Each path below is one point turned by a fixed rotation once a step. After each direction that follows a path, write how fast that rotation turns it, in degrees a step (0 if it stays still).
Each turn is a multiple of 5 degrees from 10 to 175, or 0.
Each row of a path follows its step; steps can be skipped.
path 1
step 4: [  3  17   7   4 -32  43  38 -79 -31 -28  -3 -23   4   6 -49 -19 -59 -18
  -7   1   1   9 -34 -16  42 -49  -5 -20 -44  50   9  -6  -8 -29   0 -23
  -5   4  28  21 -12   3 -28  29  14   4  21  53   4  24 -14 -17  22  -8
   8   7 -13 -78 -58 -16  50 -13   7   2 -12 -32  34 -15 -42  64]
step 5: [  3  21 -27  15 -16 -53  44 -11  -3  43 -55 -55 -26  45  -7  32  48  34
 -15 -34  37  32  18  -4 -16 -30  -5  46  19 -51  43  35  16 -16 -32  -4
 -13  -1  22 -14 -28 -34 -31  60  17 -17  11 -68 -51   9  -1 -23  -7   0
 -30 -31  -3 -22 -18   1  23 -20  17  16   0   1  33  34  33  36]
step 6: [ 23 -34  73 -31  -4   4 -18 -27 -17  23  33 -25  26  -4   7  14  48  -9
 -59 -74 -11  16   1   5   1 -19 -23  30  24  19 -18  -6 -22 -19   5  15
   1  52 -34 -21  38  -9  29 -32 -12  55   9 -37 -11  45 -53 -15  54 -18
 -28  43  22 -34   9 -33 -56   1 -13  41  24   1 -26  20   1  32]
step 7: [ 20 -41 -12 -54  28 -21  36 -73  -6  -3 -15 -39  -8  34  26  27 -70 -21
  26   8  32   2  -5  -5 -32 -25 -58 -31 -16 -48 -43 -23 -17  22  14   6
 -47 -23 -26  20  60  -9  31  21 -57  -4  39  18 -19  21   4  16  18  29
  62  24 -19   5 -33  10 -13  10  16  12  21   9  10 -14  -2   7]
step 8: [ 45  29 -11  -5  30  -5  -8  -3 -48 -29  52   3   4  61 -14  44  16   2
 -61 -22  39 -26  -1  13  -2 -32  31   2 -13   1  82  31   6  10  17  51
 -35  -7 -16  31 -53   8   6  13  21 -32  10  15  13  -4 -36  -5 -68  25
  50  44 -12 -16   9  52 -14  -8  41 -15  -3 -22   8  14   7  37]
step 12: [-18  -9  28 -14  16 -40   9   7 -42 -11  -2  24 -45 -40 -24  22 -11  11
   9  28   9 -29  24   8  23 -41  27 -47 -16 -38  33 -19 -69  30  11  60
 -41 -25 -52 -16  -4 -10  24  42 -18 -11  58 -32  37 -12  -1 -30  11  44
 -36 -34  42  16 -78   4  19   4 -22   9  17  -7   1  16  40  15]
step 13: [  2 -44  -3 -34  11 -28 -67  -9  37   6  24 -17   8  -6 -43  47   2   7
 -53   5  23 -54  10  45 -37 -53   0  20   5 -16  34  55 -60  18  23 -49
 -16  -5   8 -16 -19   9  -6  17 -18   9 -60  13  55   3 -12  19 -12 -18
 -26  11 -29  26  46 -22  10   2 -49 -11  11 -24  20  18 -50  24]
step 19: [-10 -16  10 -23  40  -3  18 -26 -25 -12  62 -38  24  23 -25  41 -17 -71
  36   6  -7 -42  -1 -16  18  23  16  34 -32 -74 -12 -22  15 -54  -7  87
 -41 -11   3 -22   7   4  65 -20 -12 -11  -2  10  -6  41 -13 -22  44  -1
  34   8  -7 -30  27  -5  -3 -18  13  -8  51 -35  10  17   2 -29]
Speeds:
[  1  -2   2   3  -4  -8  -6   6   5  -7  15  -4   6  10  -1   2  -8  15
  12   2  -9   1  -5   4  -7  -1   8 -17   6   5   6 -21   1  -4 -12  11
  -9  11  17  -7  -1  11  -5   6  -1  -7  -2   1   1  -5  -5   5   6   6
  10   6  -2   2   5   3 -12   2   0  -9   4   2  -7   6  13 -11]
35
[  1   4  -3  -3  -8  10  -6   5  -8   8   4  -2  11   4 -11   0  -3  11
   1   8  -5  -6 -12  -6   1  -1   1  10   3   8   9   7  -6   6   1 -11
   3  10  -3  15   1  14  14   1   7  -6   3   6 -19  -2   0   3  -5  -4
   9   4   5   6  -3   0  17   8  15   4   2   1   5 -10   1 -20]
60
[ -5   1   3  10   3  -5   5 -10  10  11 -10  -3  15   2   6   8   3  -3
   8   5  -8 -23  10   0 -13  -7   5  -6   5   2   2   2   5   3   7   3
   4   8  11  -3   5   3  -5 -16 -14   1   6  -1  -4   7  -6   4  -7  -7
 -11   0  -7  -1 -12  12   2  -3   8  -4   0 -12   0   4 -17  -5]
170
[  6   7   2 -13  -5  -1  13 -19 -14  10  -5  -1   3  15   4   0   7   9
  -6 -18   2   8   1 -15  -6   2   3  -3  -5   4  -4 -17  10   4  -4  -3
   0  -1   4   0  -5   3   4  -2  -9   7 -14  -6  -8  -3  -7 -19   5   3
  11   9  -8  -3  -5   1   3   1   2   7  -8  -5   6  -1  -2   4]
20
[  3   7  -8  -6  -6  12  13  -1  11   2   6   4  -6   4 -15   7  -5   6
  -4   9  -1   0   4  -4   9  -5   7   2  -9  -6  12   2   2  10   5  -4
   4   6   1  -3 -12   5 -16   1  -3  18   8   1  12  -3  -2  -1   8 -14
   7  -8 -10  -4   8  15  -2   6  -6   8  11  14   5   9  -5  -4]
80
